Small tables with named rows and columns. After each table, cells are looked up by row and column.

Zad:
	Rofabis	Bup	Sudifef	Nimuk	Bok
Kavuv	86	196	44	175	93
Viduvuf	98	111	57	166	118
Sozili	93	168	29	185	91
Vug	85	183	61	100	70
Konugu	122	66	94	143	96
Seg	106	65	117	83	108
Les	101	134	97	121	107
Mapunod	91	207	57	148	80
Zonimo	113	94	101	107	108
Tuv	100	153	99	96	90
Fubeb	117	34	110	70	151
Falu	111	40	103	117	119

Bok of Tuv: 90
Rofabis of Kavuv: 86
Bup of Mapunod: 207
Bup of Seg: 65
Bok of Konugu: 96
Rofabis of Sozili: 93
Nimuk of Tuv: 96
Sudifef of Viduvuf: 57
Sudifef of Seg: 117
Nimuk of Kavuv: 175
Nimuk of Falu: 117
Rofabis of Konugu: 122
Bup of Tuv: 153
Nimuk of Konugu: 143
Sudifef of Fubeb: 110
Row with the largest Bok: Fubeb

Gud =
	Boviron	Pafezur	Fup	Memarol	Vefemi
Vopedur	118	70	180	39	79
Ton	89	43	196	145	35
Vora	158	8	102	154	58
Deme	144	253	68	64	228
Nuguva	97	112	140	62	127

Boviron of Vora = 158
Boviron of Ton = 89
Pafezur of Deme = 253
Pafezur of Ton = 43
Vefemi of Nuguva = 127
Vefemi of Vora = 58

Foz.csv
,Kam,Bova,Beru
Tunu,27469,-22596,-29491
Nasi,-41519,-25363,63878
Zug,-97150,-62465,48322
Rela,-13638,-25829,16677
Suto,-9707,-21444,6747
Kot,23712,-58327,4768
Balodu,-39708,-3324,33882

Kam of Balodu = -39708
Kam of Zug = -97150
Beru of Zug = 48322
Kam of Kot = 23712
Beru of Kot = 4768
Beru of Nasi = 63878
Bova of Suto = -21444
Beru of Rela = 16677
Row with the largest Beru: Nasi

Zan =
	Riv	Zolis	Mig
Tukif	5.505	5.324	2.797
Kug	4.087	7.126	3.476
Duvosob	6.301	3.313	7.469
Kagi	4.528	7.908	7.318
Boz	5.597	5.768	6.530
Kav	6.004	3.503	2.316
Nez	7.757	3.491	6.329
Lined	5.903	5.025	4.603

Zolis of Tukif = 5.324
Mig of Kug = 3.476
Zolis of Duvosob = 3.313
Riv of Boz = 5.597
Mig of Duvosob = 7.469
Riv of Duvosob = 6.301
Mig of Nez = 6.329
Zolis of Kug = 7.126
Mig of Lined = 4.603
Riv of Kug = 4.087
Zolis of Kagi = 7.908

Kes:
         Kupo  Nel
Gimub     517  407
Mip       354  454
Pevot     492  291
Dit       778  541
Pib       951  220
Ruf       423  425
Faresin   844  566
Rer       769  760

Kupo of Dit = 778
Kupo of Faresin = 844
Nel of Faresin = 566
Nel of Dit = 541
Kupo of Ruf = 423
Nel of Rer = 760
Nel of Pib = 220
Kupo of Mip = 354
Kupo of Pib = 951
Nel of Ruf = 425
Kupo of Gimub = 517
Kupo of Rer = 769
Kupo of Pevot = 492
Nel of Pevot = 291
Nel of Gimub = 407
Nel of Mip = 454

Regem =
      Volik  Defe  Katuf
Giz    5314  4675   6240
Rok    7903  3876   2549
Gis    4950  7749   6148
Fov    7054  2298   5068
Fid    6451  3185   3514
Deka   7575  4365   6718

Defe of Gis = 7749
Volik of Gis = 4950
Katuf of Gis = 6148
Volik of Rok = 7903
Volik of Deka = 7575
Volik of Giz = 5314
Katuf of Fid = 3514
Defe of Deka = 4365

Table Valoso
	Bip	Rofite	Rosot	Feto	Pusu	Metup	Guv
Raripur	0.11	-6.30	-5.70	4.06	4.42	2.42	1.96
Vop	-1.04	-3.34	-1.66	1.40	-1.41	0.91	4.09
Vegelat	1.55	-0.30	-4.68	-1.35	6.38	-3.47	0.32

What is the Guv of Vegelat in Valoso?
0.32
What is the Rofite of Raripur in Valoso?
-6.30
What is the Pusu of Vegelat in Valoso?
6.38
What is the Bip of Vegelat in Valoso?
1.55
What is the Pusu of Raripur in Valoso?
4.42
What is the Rosot of Vop in Valoso?
-1.66
What is the Feto of Vop in Valoso?
1.40
What is the Feto of Vegelat in Valoso?
-1.35
What is the Metup of Vegelat in Valoso?
-3.47
What is the Rofite of Vegelat in Valoso?
-0.30
What is the Rofite of Vop in Valoso?
-3.34
What is the Guv of Vop in Valoso?
4.09
What is the Bip of Vop in Valoso?
-1.04
What is the Metup of Vop in Valoso?
0.91
What is the Rosot of Raripur in Valoso?
-5.70
What is the Bip of Raripur in Valoso?
0.11
What is the Feto of Raripur in Valoso?
4.06
What is the Rosot of Vegelat in Valoso?
-4.68
What is the Pusu of Vop in Valoso?
-1.41
Which row has the largest Rofite? Vegelat

Ruv =
,Pigo,Belud,Fer,Rav,Kad,Lekopim,Zan,Kibalir,Bubalu
Guvuli,81,129,101,104,83,105,186,87,121
Mog,61,148,115,63,60,117,129,128,105
Sikavus,65,138,121,97,67,101,180,103,110
Nin,80,138,172,109,78,125,80,142,136
Zab,51,148,134,96,53,99,169,103,115
Savarol,178,70,147,162,174,142,102,135,129
Dobes,79,139,173,101,77,133,74,141,141
Dib,88,133,174,113,86,133,79,141,140
Pagenur,90,133,168,112,88,127,73,145,142
Botoge,187,67,98,158,184,129,134,109,142
Batak,87,134,112,74,84,121,113,138,104
Lor,98,123,79,102,100,111,177,90,130
Nivike,198,61,119,161,193,145,105,121,143

Fer of Nin = 172
Belud of Botoge = 67
Bubalu of Pagenur = 142
Bubalu of Botoge = 142
Kibalir of Savarol = 135
Lekopim of Dobes = 133
Pigo of Dobes = 79
Kad of Botoge = 184
Zan of Dobes = 74
Fer of Dobes = 173
Kibalir of Dobes = 141
Belud of Nivike = 61
Lekopim of Guvuli = 105
Kad of Mog = 60
Pigo of Mog = 61
Bubalu of Sikavus = 110
Fer of Sikavus = 121

Verifa
columns: Vuvo, Nik, Seb, Vumova, Rudebi, Zam, Tipunub, Pirul
Feguno: [83, 136, 136, 135, 138, 170, 172, 147]
Zodu: [54, 140, 119, 124, 165, 127, 136, 171]
Tiruzuv: [98, 137, 109, 135, 116, 128, 159, 130]
Mezakof: [27, 130, 138, 146, 148, 147, 157, 134]
Tepi: [131, 122, 123, 140, 141, 130, 98, 145]
Supovo: [182, 148, 144, 139, 151, 151, 149, 154]
Kup: [147, 161, 149, 136, 127, 135, 144, 141]
Munoliz: [97, 133, 97, 136, 142, 143, 101, 141]
Fikuro: [183, 154, 147, 143, 143, 130, 146, 142]
Tumobaz: [189, 138, 132, 142, 145, 130, 125, 110]
Sanas: [193, 149, 165, 143, 149, 143, 129, 142]
Bim: [122, 140, 84, 155, 126, 150, 159, 149]
Pagi: [170, 145, 143, 151, 128, 129, 124, 103]
Riso: [93, 132, 146, 128, 127, 151, 140, 109]

What is the Seb of Sanas in Verifa? 165
What is the Rudebi of Zodu in Verifa? 165
What is the Rudebi of Riso in Verifa? 127
What is the Zam of Bim in Verifa? 150
What is the Vumova of Riso in Verifa? 128
What is the Vuvo of Sanas in Verifa? 193
What is the Pirul of Sanas in Verifa? 142
What is the Rudebi of Fikuro in Verifa? 143
What is the Zam of Mezakof in Verifa? 147
What is the Vumova of Pagi in Verifa? 151
What is the Pirul of Tiruzuv in Verifa? 130
What is the Seb of Munoliz in Verifa? 97
What is the Nik of Tiruzuv in Verifa? 137
What is the Zam of Pagi in Verifa? 129
What is the Vuvo of Tumobaz in Verifa? 189
What is the Vumova of Fikuro in Verifa? 143
What is the Zam of Sanas in Verifa? 143

Table Tobo
|  | Kab | Gefavi | Sobof |
|---|---|---|---|
| Bida | -0.3 | -0.1 | -0.9 |
| Tos | 0.9 | -0.2 | 0.1 |
| Fug | -0.1 | 0.1 | 0.2 |
| Lites | -0.3 | 0.1 | 0.3 |
| Sofufak | -0.1 | 0.1 | 0.7 |
| Bap | -0.7 | 0.1 | 0.5 |
| Vetabi | 0.3 | -0.5 | -0.2 |
| Lenes | 0.0 | -0.1 | 0.3 |

Kab of Lites = -0.3
Kab of Fug = -0.1
Gefavi of Fug = 0.1
Sobof of Lites = 0.3
Kab of Bap = -0.7
Kab of Lenes = 0.0
Gefavi of Lenes = -0.1
Gefavi of Bida = -0.1
Gefavi of Sofufak = 0.1
Sobof of Sofufak = 0.7
Kab of Sofufak = -0.1
Sobof of Lenes = 0.3
Gefavi of Lites = 0.1
Sobof of Vetabi = -0.2
Sobof of Fug = 0.2
Kab of Tos = 0.9
Gefavi of Tos = -0.2
Kab of Bida = -0.3
Sobof of Bida = -0.9
Gefavi of Bap = 0.1
Row with the largest Sobof: Sofufak

Kuf:
,Mikuz,Guse,Tunot,Dek,Fusap,Lozepog,Tumava,Lat,Nuz,Gazapep
Tif,558,233,423,504,474,223,461,357,442,760
Zadam,268,634,412,465,530,235,371,450,501,621
Kotat,265,773,445,423,433,260,405,446,580,558
Kamibek,531,295,412,416,353,276,557,416,344,429
Zupugil,462,645,383,430,329,333,630,367,307,510

Tunot of Tif: 423
Mikuz of Tif: 558
Dek of Zadam: 465
Guse of Kotat: 773
Lozepog of Kotat: 260
Mikuz of Zadam: 268
Dek of Zupugil: 430
Nuz of Kotat: 580
Nuz of Kamibek: 344
Guse of Kamibek: 295
Gazapep of Kamibek: 429
Dek of Kotat: 423
Row with the largest Tunot: Kotat

Dorak.csv
,Merusa,Dilon,Tavi,Digokod,Bez,Zos,Zanefas,Botupu
Duda,127,78,159,63,117,85,62,155
Niv,152,125,89,73,167,175,203,174
Gavof,147,56,131,71,113,162,58,83
Burele,129,134,149,118,146,230,106,105
Bom,188,103,129,52,158,139,141,143

Burele, Bez -> 146
Gavof, Botupu -> 83
Burele, Dilon -> 134
Bom, Dilon -> 103
Bom, Botupu -> 143
Burele, Tavi -> 149
Burele, Zos -> 230
Gavof, Merusa -> 147
Duda, Digokod -> 63
Duda, Merusa -> 127
Gavof, Digokod -> 71
Niv, Digokod -> 73
Burele, Botupu -> 105
Duda, Tavi -> 159
Which row has the largest Botupu? Niv

